In the data rows, 128 means zero.
Two rows play each game, the first against the second. How much does the first row win by? 10 is about a draw, 20 a big win and 0 a big loss. Wins can go round in a circle: one row can beat a second, the second a third and the third the first. Each row has two weighted sums of its numbers, A and B, taken from their middle values. A row wins by its A times the other's B, less its B times the other's A.
130 115 105 140 126 135 145 121 124 135 104 122 162  92 151 135 108 139
128 136 155 101 130 142 104 121 100 150  98 157 105 150  98 125 144 133: 9
101 123 150 122 132 135 146 133 142 113 117 148  77  97 105 110 141 114
137 121 122 145 124 135 147 147 119 147 127 148  77 101 108 126 148 131: 10
130 131  96 145 118 146 147 130  91 121 100 144 124  91 125 115 131 108
130 125  84 146 121 110 119 156 106 133  98 173 151  87 117 158 114  89: 10
152 114 155  96 117 115 132 119 152 131 110 108  96 109 156 122 140 148
115 133  95  94 113 137 135  91 110 106 139 175 120 105 111 114 133 116: 9
 99 107 133 137 134 138  98 108 102 125 121 124 154 128 147 128 158 128
127 129 152 133 151 136 105 178 124 105 100 125 121 106 159 166  75 135: 3
166 113  88 105 123 130 162 148 151 134 141 102 143 113 152 126 114 126
127 122 151 124 128 141 108 112 108 130 138 137  92 114 111 109 144 129: 10
123 114 140 133 147 129  93 103 115 113 169 150 102 126 103 116 141 120
 99 115 153 109 111 134 151 153 105 143 140 154 112 154  92 125 141 133: 10
102 154 127  88 143 104  99 109 133 133 125 133 133  95  98 116 130  89
121 117 106 130 141 115 112 161  90 127 129 144  82 163 142 118 152 115: 15
167 126 148 113 149  83  79  91 136 153 100  83 126 167 130 130 144 129
122 150  87 106 117 139 125 119 106 153  97 150 159 153 142 115 122 139: 11
123 135 115 160 119 150 158  95 112 139 114 134 124 116 133 114 134 137
126 135 172 131 125 140 124 119 114 139 110 116 112 152 106 112 144 123: 11
139 144 114  96 132 136 134 139 142 136 167  97 147  88 159 139 131 133
155 117 135 121 128 140 134 139 182 119 125 128 103 118 108 140 135 118: 10
160 103 167 117 132 123 151 122 121 136 155 142 105 160  98 140 139 114
143 108 120 165 124 135 144 139 138 143  98 135 141 161 139 128 130 166: 11
113 156  97 161 113 112  91 142 130 156 133 132 122 143 161 113 130 168
112 130 154 152 107 118 151 102 118 147 152 121 127 148 164 109 147 145: 10
113 132 134 123 124 148 141 120 121 123 130 125 152 159 135 120 132 124
164 165  86 117 131 140 152 158 136 153 137 151  99 105  98 145 125 147: 11
 91 131 131 146 130 131 131 109 121 113 131 158  89  97 106 117 133 126
161 113 125 132 105 122 123 119 148 132 104 124 136 133 104 132 144  81: 8
106 150 110 150 139 104 156 130 116 105 127 159 155 111  93 127 130 115
126 124 165 155 119 135 155 104 153 128 115 139  88 150 115 140 153 122: 2
127 131 156 164 116 140 125 107 110 141 113 102 121 153 149 117 141 149
155 114 139  94 139 114 128  91  97 129 163 130 123 132  97 121 139 113: 5
 90 148 101 103 119 121  97  97 157 152 168 109 129  96 148 125 124 149
120 127 140  93 119 143 155 130 137 141  95 149  72  99 105 117 147 135: 13
126 153 128 100 126  94 151 173 100 157  93 157 135 117 159 111 110 153
144 174 159  98 127 126 121 127 133 142  95 136 160 148 166 110  91 147: 19
147 100 118 100 144 124 135 148 185 127 160  95  91 165  93 159  87 118
121 120 106 159 121 117 115 124 111 123 136 163 128 116 107 148 129  99: 14
120 106 100 134 135 148  75 119 130 126 130 139  97 157 144 121 145 122
111 116 133 147 136 132  90  99 107 116 129 130 148 120 130 130 134 122: 9
112 125 150 125 128 118 151 115 156 116  93 142  90 104  99 108 135 138
111 133 140 133 125 140 116 150  95 111 103 117 159 167 136 133 128 131: 14
115 152 104  96 118 136 100 115 159 154 170 103 127  95 160 120 128 144
180 120 118 129 134  68 108 113 128 153 162  88 116 154 106 138 149 112: 7
137 176 141 101 140 128 132 152 128 113 171 128 129 147 139 169 119 166
142 113 103 152 132 103 160 148 124 119 157 167 119 156 111 137 110 114: 8
124 132 164 120 109 138 164 126 112 136 100 122 145 163 131 112 129 125
100 138 134 102 150 106 114 147 123 113 111 162  90 136 117 130 116 109: 12
115 159 113  94 118 134  91 114 174 153 166 103 109 113 170 119 130 143
102 187 120  94 147 141  88 150 127 105 115  96 157 141 133 123 122 121: 5
108 114 156  89 131 131 146 138  93 143 150 137 134 147 105 122 129 163
160 109 150 121 150 131 148 160 137 107 127  93 118 121 138 161  87 109: 8
 99 138  99 165 119 143 129 110 101 121 111 134 148 166 147 141 132 133
167 111  99 103 138 147 103 170 110 108  94 100 125 117 159 147  98 130: 9
146 112  88 145 132 130 125 145 133 112  99 124 143  89 149 134 114 130
109 142 105 129 119 140 146  99 111 136 135 124 132 112 162 139 135 148: 9
108 137 120 137 122 146 160 109 104 129 120 134 136 139 128 120 135 129
159 134 134  88 119 112 126 176  99 117 147 115 159 142  98 130 135  79: 11
168 104  99 154 128 131 151 131 151 132 116 107 146 100 144 133 111 138
125 131  95 149 138  88 156 124 114 114 173 173 116 138 124 132 147 106: 7
114 119 169 127 129 115 108 175 121 149 130 165  79 155 118 126 150 111
143 153 163 121 141 119 159 183 173 106 140 116 150 114  90 132 126 102: 5
 95 132 141  89 112 128 150  99 103 130 111 136 116 129 137 128 137 140
104 128 140 102 128 142 145  92 106 119 111 146 124 138 105 118 131 140: 11
103 126 141  99 127 138 155  99  99 118 115 141 121 133 106 118 134 133
180 105 108 143 133 139 106 131 153 130  92  85 140 112 147 132 117 144: 10
 96 123 102 122 143 103  79 102 177 123 105 137 112  89 150 149 116 163
100 162 121 109 125 145 106 161 166 120 144 108 106 123 143 132 135 124: 11
149 129 141 164 111 134 124 113 129 169  98  97 108 163 167 121 122 139
103 101 151 133 113 145  94 109 112 140 113 121  98 129 133 142 153  99: 13
121 152  97 115 119 143 137 123 137 144 160 101 139 113 164 125 137 133
147 111 167 129 118 136 104  99 107 133 118 131 153 100 138 117 141 146: 14
175 111 101 104 126 126 141 171 183 140 165  78 143 142 112 140 111 128
139 140 158 120 126 137 111 106 136 149 135  89 136 156 144 111 135 147: 10
147 126  94 137 148 128  86 107 121 107 144 141 119  92  96 112 126 117
121 116 101 100 134 118 143 140 114 106 122 153 134 110 113 136 113 115: 10
110 111 146 150 135 129  76 149 106 132 166 145 101 147 114 109 148 129
 93 134 114  93 138 143 116 114 134 113 113 147 110 110  96 120 128 128: 8
103 140 101 110 116 130 119 116 113 102 119 166  84  86 134 117 147  92
146 128 165  89 130 135 109  95 121 145 107  95 137 132 147 108 138 149: 10
144 114 127 153 144 130  90 103  98 117 155 146 110 115  95 118 133 120
 92 136 124 113 120 119 158 133  99 109 118 172 127  98 110 122 125 120: 10
110 132 170 105 123 142 137 102 155 127 105 148 114 120 131 128 119 131
177 109 157 127 148 129 144 177 135 122 136  86  93  93 105 151  93 130: 11
114 140 128 127 127 149 143 142  97 112 100 130 155 146 104 126 122 121
149 112 112 149 138 141 145 153  98 126 116  98  95 139 114 155  96 137: 6
120 107 121 148 136 132 122 133 141 138 127 128  71 144 153 121 143 100
 97 162 126 110 119 147 114 132 115 143 151 109 153 108 161 117 118 116: 10
110 140 120 121 115 136 146 100 114 135 144 120 157 144 146 112 137 130
139 118 151 129 105 106 142 107 146 141 112 115  69  99 137 109 148 148: 16
 90 114 140 137 139 114  97 116 126 123 129 136 146  90 159 137 135 127
147 108 106 115 144  99 116 134 134 140 132 142  83  92 106 129 150 112: 15
113 109 146 120 111 136 154 120 145 135 100 142 161  98 163 134 138 124
176 111 124 160 154 108 140 159 118 121  96 108 157 117 155 136 108  95: 10
106 127 147  90 133 152 157 110 120 118 167 160 137 159  88 109 128 150
129 128 154 152 136 142 109 100 113 125 133 120 120 141 108 112 135 142: 9
107 131 137 110 118 135 159  97 126 134 111 136 118 132 138 116 140 149
133 139  94 162 144 102  89 118 177 131  92 141 128 116 150 142 121 148: 11
125 146 108 142 110 132 158 113 102 151 153 110 142 138 151 109 137 128
114 164 159 142 139 141 139 105 117 148 154 107 134 129 166 114 106 126: 9
160 151  88  90 122 127 156 142 119 114 144  95 159  95 136 117 125  69
144 118 120 109 149 102  79 148 119 138 152 150  85  96 100 137 147 118: 10
106 119 158  99 128 113 152 123 168 109 108 155 103 134 133 109 147 120
103 123 157 162 132 124 153 133 144 114 109 143  78 104  98 120 135 128: 11
174 106 122 166 140 126 131 166 114 114 101 108 151 103 165 148 112 121
 94 136 114  88 133 129 129 129 134 110  96 145 121 106  91 126 124 132: 9
147 121 160 103 152 144 148 163 166 107 102  88 139 160 139 153  84 118
 91 105 150 164 115 148 130 115 104 139 117 133 125 117 157 125 148 110: 12
170 121 121 129 148 143 154 182 133 104 114 106 150 126 155 146  98 113
147 116 155 134 111  72 156 120 148 106 120 150  66 144 131 130 130 138: 7
134 135 155 149  99 124 153 117 141 171 144 108  83 154 141 121 148 140
 93 116 160  90 123 148  86  95 105 122  90 128 104 169 161 139 149 118: 11
101 148 136 149 121 145 130  89 103 145 109 129 145 163 142 121 129 157
158 122 162 119 128 149 108 126 171 148 145  77 112 136 163 116 139 147: 8
 92 106 119 126 136 116  87 104 112 118 131 131 139 127 153 156 146 112
150 117 102 113 129 125 128 145 165 143 164  88 133 104 109 141 102 148: 11
159 151 126 102 119 148 136 132 175 146 125  89  88 139 161 122 144 131
113 131 158 140 117 134 132  90  99 131  95 131 127 158 131 122 135 139: 14
 88 143  86 165 134 136 109 121 140 131 106 129 135 110 145 124 129 146
149 127 136 142 135 140 136 135 124 110 163 139 131 149 152 129 110 129: 10
116 151 125  95 125 136  98 130 165 131 166 107 128  91 166 131 127 137
147 113 107 121 137  75  89 129 117 117 166 141 108 149 123 119 151 103: 8
 95 134 113 161 130 148 160 134 116 105 112 149 153 131 117 132 122 129
121 107 130 159 137  98 153 160 121 128 156 171 147 164 114 149  96 116: 13
120 106 160 132 134  95 105 181 148 144 164 170  88 162 111 114 131 149
 94 131 154 169 127 119 160 134 141 115  97 150  68  87 116 113 139 113: 9
 99 139  95  93 140 142 118 118 119 102 116 151 128 117 102 130 117 132
170 112  87 138 132  95 133 135 169 110  96 131 105 149 156 139 114 131: 8
113 148  87 151 116 102  88 144 151 150 126 140 106 107 160 112 124 166
171 131 170 124 119 126 141  94 118 134 165 128 158 152 160 118 108 136: 11
142 109 148 103 118 135  96  93 167 131 102 141 134 114 111 178 139 135
133 123 108 104 122 138 144 126 138 147 126 110 140 112 168 118 123 131: 5
133 118 162  86 128 149 157 112 134 123 106 122 152 147 112 126 131 129
116 142 106 138 124 145 146  92 130 135 126 129  99  89 133 122 142 132: 9
136 115 127 104 115 133 150 141 136 144 158 149 132 103 110 121 127 147
130 169 149  91 125 130  90  92 118 138 134 123 151 144 168 119  95 127: 13
164 132 133 154 142 145 110 122 135 104 144 151 120 156 128 123 100 129
129 131 123 127 104 128 145  98  94 127  90 149  90  90 109 116 142 119: 3
110 117 135 115 118 146 160 152 159 129 168 168 147 100 146 127 138 122
111 139 133 118 117 142 114 119 104 126 101 123 140 157 127 121 133 128: 9
111 130 102 151 126 136 134  98 116 111 121 159 144 153  91 111 126 125
 93 134 120 162 127 144 139 112 102 123  94 135 141 144 125 120 130 136: 10
129 119  90 168 145  73  85 104 135 111 151 140 160 120  89 112 132  98
165 109 148 103 124  65  86 115 100 101 109 156 122  96 112 109 133  92: 17
131 110 160 116 135 138 146 137 174 112 100 143  67 101 122 121 141 115
 96 156 116 151 121 145 104 102 108 148 144 119 148 141 158 127 117 141: 11
138 114 153 142 120 129 112  96 120 152 123  96 152 162 126 136 129 156
162 133 170 119 146 122 107 181 161 129 160  79 116 105  96 157 106 130: 12
104 139 123 143 121 139 146 140 101 120 126 125 152 141 135 130 127 127
140 125  92 105 150  87  96 112  98 126 154 142 121 137  98 113 146 107: 17
164 106 113 124 140 147 154 143 121 133 112  98 123  98 118 145  96 137
105 134 133 119 112 137 163  91 101 125 101 147 118 121 116 110 138 127: 9
127 113 163 130 126 136 147 113 103 124 166 157  91 141 111 125 149 115
141 158 122 146 149 108 153 164 130 109 105 115 124  90 100 131 116  96: 8
103 135 145 143 114 142 162 104 101 140 103 137 136 160 147 122 137 148
155 104 124 153 107  98 157 110 143 146 123 112 121  93 138 118 125 144: 8
139 109 158 102 124 148 133  98 133 126  91 137 134 130  95 151 141 122
108 134 157  89 120 125 164 123 174 124 116 140  82 104 124 132 153 117: 9
111 116 104 150 148  98  97 174 131 126 133 151 139  95 154 130 147 129
114 120 153 128 110 144 147 129 158 144 105 141 141 117 164 125 137 130: 11
164 108  91 106 127 140 155 170 148 120 155  86 150 113 136 146 104 113
135 111 150 121 114 132 149 136 144 126 127 109 124 164 128 128 143 128: 10
106 143 165 145 109 142 109 130 120 129 169 109 126 136 168 136 145 108
166 128 138 158 114 150 120  89 138 133 172 129 131 166 122 119 124 119: 9
 93 125 163  95 112 124 110 112 109 122 138 125 145 164 155 152 134 130
111 132 105 140 127 148 144 129 112 119  90 129 126 126 121 117 127 124: 10
162 131 104 131 146 111  75 109 107 116 131 120 160 131 115 124 117 124
 97 131 157 130 128 127 133 105 124 114 112 149  95 115 100 115 137 134: 9
111 117 153 149 121 109 122 134 101 140 161 154 122 151 135 118 129 174
117 147  94 146 125 126 100 127 119 144  97 141 146 136 158 118 119 163: 11
175 111 135 145 118 132 150 106 145 150 112 104 115 117 167 110 121 130
100 125 142 125 110 118 141 121 101 156 108 132 120 153 131 114 131 155: 8
169 132 117 108 122 140 153 145 125 141 135 141 111 136 113 117 127 141
168 106 139 141 121 150 156 145 114 117 111 123 143 128 137 125 123 102: 12
110 108 150 138 119  98 139 172  99 154 152 164 120 140 118 119 129 159
 99 112 106 139 149  99  98 133 109 120 168 132 151  94 160 147 135 126: 2
129 147 109 166 128 144 156 178 155 108 166 120 147 109 106 110 132  99
123 132 136 115 132 128 119  97 104 124 115 136 116 141  91 114 144 118: 11
129 125 102 116 131 124 108 147 125 118 106 125 130  90 137 137 118 135
127 136 118 158 112 137 160  96 136 145 148 124 106 114 141 115 136 141: 11
154 159 139 150 135 112 158 158 180 108 122 104 153  88 101 124 127  82
153 107 142 100 122 142  89 160 158 144  91 152 146  97  93 165 139 160: 8
151 121  90 147 132 138 161 127 114 137 122 107 139 130 163 124 113 131
119 130 109  84 111 145 115  96 112 107 125 179  94 103 112 119 141 109: 12
165 131 135 144 123 142 147 132 114 140 135 140 102 166  99 130 131 116
129 162 104 105 127 116 143 156 107 133 159 102 150 124 141 122 121 100: 9
 91 133 135 110 122 126 146 144 109 116 100 144 124 114 100 118 130 123
159 143  89 165 139 126 165 117 130 135 166 112 153 103 142 127  87 144: 10
130 121 102 163 117 135 159 134 115 123 111 132 120  91 145 122 129 112
 92 133 142  93 114 132 159  99 117 126  99 148 138 156 131 127 132 146: 10
128 104 126 117 134 149 157  94 110 117 172 145 146 156 123 114 123 145
124 121 141 131 120 151 121 152 127 141  90 155 145 100  95 147 143 167: 10
108 139  99 157 122 143 127 138 131 118 108 163 150 167  92 140 118 101
142 138 119 110 121 130 155 179 151 154  97 153 154 120 131 117 116 171: 8
179 109 126 163 105 103 155 131 156 144 135 100 114 119 137 116 123 134
104 151 108 112 111 130 107 108  94 147 132 127 138 166 164 123 131 147: 3
160 109  96 123 117 115 161 140 152 129 120 116  98 152 166 124 126 119
136 143  87 108 133 147 149 175 145 125 168 105 144 103 154 133 121 113: 3
109 125 117 130 134 138 107 114 118 120 127 173 135 151 110 148 124 103
176 119 166 101 149 104 127 139 127 128 170  99  89  99 110 160  80 115: 8
147 112 144 109 143 141 135 161 161 132 119 103 130 117 130 141  97 136
124 132 144 141 125 140 126 132 126 127 120 113 126 142 128 120 134 131: 10
153 117 121  86 145  60 148 106 111 104 130 169 111  95 142 131 138  82
137 112 131 123 140 110 129 170 141  96 102 133 169 146 159 148  86 135: 8
104 135 111 159 125 140 150 106  93 133  99 134 127 122 122 124 134 119
132 149 113  88 117 146 130 123 161 143 144 101 124  97 154 128 136 137: 10
102 146  85 147 108 141 148 153  97 120 126 142  99 108 113 123 145 102
129 124 170 106 119 124 126 109 122 128 100 128 104 135 120 118 140 138: 9
133 125 130 118 118 140 153 145  98 124 117 114 157 137 161 129 125 127
110 113 112 142 150  69 130 178 114 124 122 153  96 117 124 110 136 107: 7
104 135 132 151 141 137 128 120 167 106 148 156 127 152 100 135 119 126
132 122 160 137 109  94 120 123 167 164 166  84 134  92 104 132 128 160: 5
103 136  97  89 134 131 102 121 109 107 108 141 140 122 114 144 115 139
179 114 118 153 135 136  90 181 135 120 126  78 126  99 125 151  94 133: 9
169 115 133 127 138  99 143 165 167 111 121 139 131 153 151 145  97 126
120 129 136 160 135 109 125 125 112 126 160 155 110 151  91 112 148 118: 11
